[[107 109 111 125 112]
 [104 107 110 123 110]
 [105 107 110 126 111]] 111

[[136 126 148 126 126 106]
 [127 133 136 125 133 128]
 [117 136 129 122 136 141]] 141

[[136 137 126 127 106]
 [111 150 123 117 117]
 [112 139 117 129 119]] 119

[[122 150 122 149 149 121]
 [138 130 140 127 138 140]
 [133 119 133 124 121 135]] 135

[[134 128 135 120 122 132]
 [136 138 139 114 117 139]
 [140 132 132 141 150 137]] 137

[[149 128 150 128 130 136]
 [126 132 125 131 130 122]
 [119 127 123 130 130 138]] 138
---
120,133,132,158,145 ⇒ 145, 120

131,128,150,125,129 ⇒ 129, 131

149,129,142,132,141,148,128
130,148,154,154,139,130,129
⇒ 128, 130

138,121,155,106,119,112,115 ⇒ 115, 138

107,146,152,154,155
109,146,147,106,133
⇒ 155, 109

140,137,152,145,122,137,130 ⇒ 130, 140
---
(150, 105, 102, 137, 104, 121) value 104
((128, 122, 120, 107, 106, 125, 144), (147, 122, 138, 126, 124, 119, 133)) value 119
((116, 141, 144, 104, 118), (142, 143, 115, 113, 109)) value 113
((146, 141, 119, 124, 111, 142), (138, 136, 151, 142, 143, 133), (136, 131, 110, 117, 107, 139)) value 107
((126, 125, 142, 118), (142, 147, 103, 124)) value 103
((138, 119, 117, 146, 114, 106), (123, 101, 121, 109, 138, 134), (135, 133, 155, 139, 110, 124)) value 110
((125, 148, 118, 134, 121, 122), (108, 146, 137, 142, 140, 148), (107, 135, 153, 124, 145, 157)) value 145
((150, 139, 149, 103, 106, 115), (105, 141, 127, 145, 145, 151)) value 145
((123, 123, 142, 118, 147, 109), (103, 123, 138, 119, 147, 109), (118, 123, 142, 135, 147, 109)) value 147
(145, 112, 138, 132, 146, 153, 147) value 153
---
[[134 112 140 109 128 130 133 102 116 127 108 135 115 113 131 121]
 [133 113 136 109 125 131 135 103 110 122 110 130 116 117 132 119]
 [141 122 139 108 114 140 118 102 127 127 111 135 116 117 136 105]
 [136 113 138 110 123 131 131 101 115 126 111 133 118 117 134 118]
 [137 118 138 110 118 136 127 104 118 126 111 133 118 117 136 112]
 [132 112 139 110 130 131 136 104 110 124 108 134 114 114 131 124]
 [124 115 133 105 128 134 142 108 103 110 109 122 111 118 123 120]
 [135 124 135 105 114 140 126 106 123 122 110 127 118 117 132 102]
 [132 116 134 110 121 136 133 104 107 115 113 127 115 121 132 117]]
141

[[107 154 130 130 135 132]
 [138 112 146 135 134 123]
 [124 129 151 125 141 126]
 [138 120 102 131 112 129]
 [136 112 157 134 140 122]
 [107 157 118 127 129 134]
 [138 110 155 133 139 122]
 [134 117 151 113 138 124]]
124

[[130 145 125 146 126 145]
 [125 143 133 146 126 143]
 [151 123 152 116 154 124]
 [145 120 146 119 154 120]
 [140 133 142 129 140 132]
 [128 137 123 141 133 135]]
151

[[106 118 133 139 148 105 144 127 118 132]
 [129 122 119 134 132 123 123 121 127 135]
 [146 141 129 122 113 149 118 134 135 122]
 [143 138 124 127 116 143 119 132 129 128]
 [113 115 128 142 148 109 136 121 126 132]
 [143 137 123 128 117 142 119 131 128 129]
 [114 115 127 142 147 110 135 120 127 132]
 [146 136 132 104 107 153 116 129 148 115]
 [140 133 120 129 120 137 119 129 127 132]
 [146 141 129 122 113 149 118 134 135 122]
 [146 141 128 123 113 149 118 134 134 123]]
146

[[136 125 125 130 116 140 124 142 134 128 113 114]
 [129 119 123 129 109 124 129 123 135 128 113 143]
 [132 133 120 114 113 124 125 129 138 132 107 126]
 [129 123 116 130 107 124 124 132 130 138 124 148]
 [141 105 117 141 123 129 123 109 149 123 130 114]
 [126 127 122 120 108 123 125 128 134 132 110 139]]
132

[[131 138 132 124 153 121 123 137 121 128 110 130 120 142 145]
 [139 133 125 110 143 147 120 123 124 112 139 113 132 109 131]
 [128 124 132 131 128 113 129 132 103 139 130 116 127 109 152]
 [127 121 133 146 108 109 135 131 132 135 152 135 132 121 123]
 [123 124 113 119 120 143 123 114 111 120 109 132 139 134 116]
 [129 130 138 141 137  99 131 143 125 140 132 137 121 136 143]
 [121 123 112 128 115 130 128 117 114 125 109 119 142 145 111]
 [122 120 134 148 108 110 137 131 136 141 144 140 128 123 125]
 [126 123 138 128 130 134 135 134 134 144 128 133 107 106 149]
 [135 136 133 132 139 125 127 133 152 115 147 121 129 145 111]]
128
---
array([[150, 129, 127, 135],
       [143, 148, 148, 129],
       [148, 149, 127, 122]]) result: 129

array([143, 137, 115, 155, 112, 128, 113]) result: 137

array([[150, 148, 141, 115, 131],
       [106, 146, 147, 139, 108],
       [146, 147, 154, 111, 107]]) result: 148

array([[121, 124, 104, 120, 156, 140],
       [111, 117, 104, 141, 116, 105]]) result: 124

array([[109, 122, 125, 117],
       [125, 121, 132, 156]]) result: 122

array([[155, 130, 148, 148, 151, 155, 154],
       [149, 140, 138, 153, 137, 141, 138]]) result: 130

array([101, 145, 102, 154,  98]) result: 145
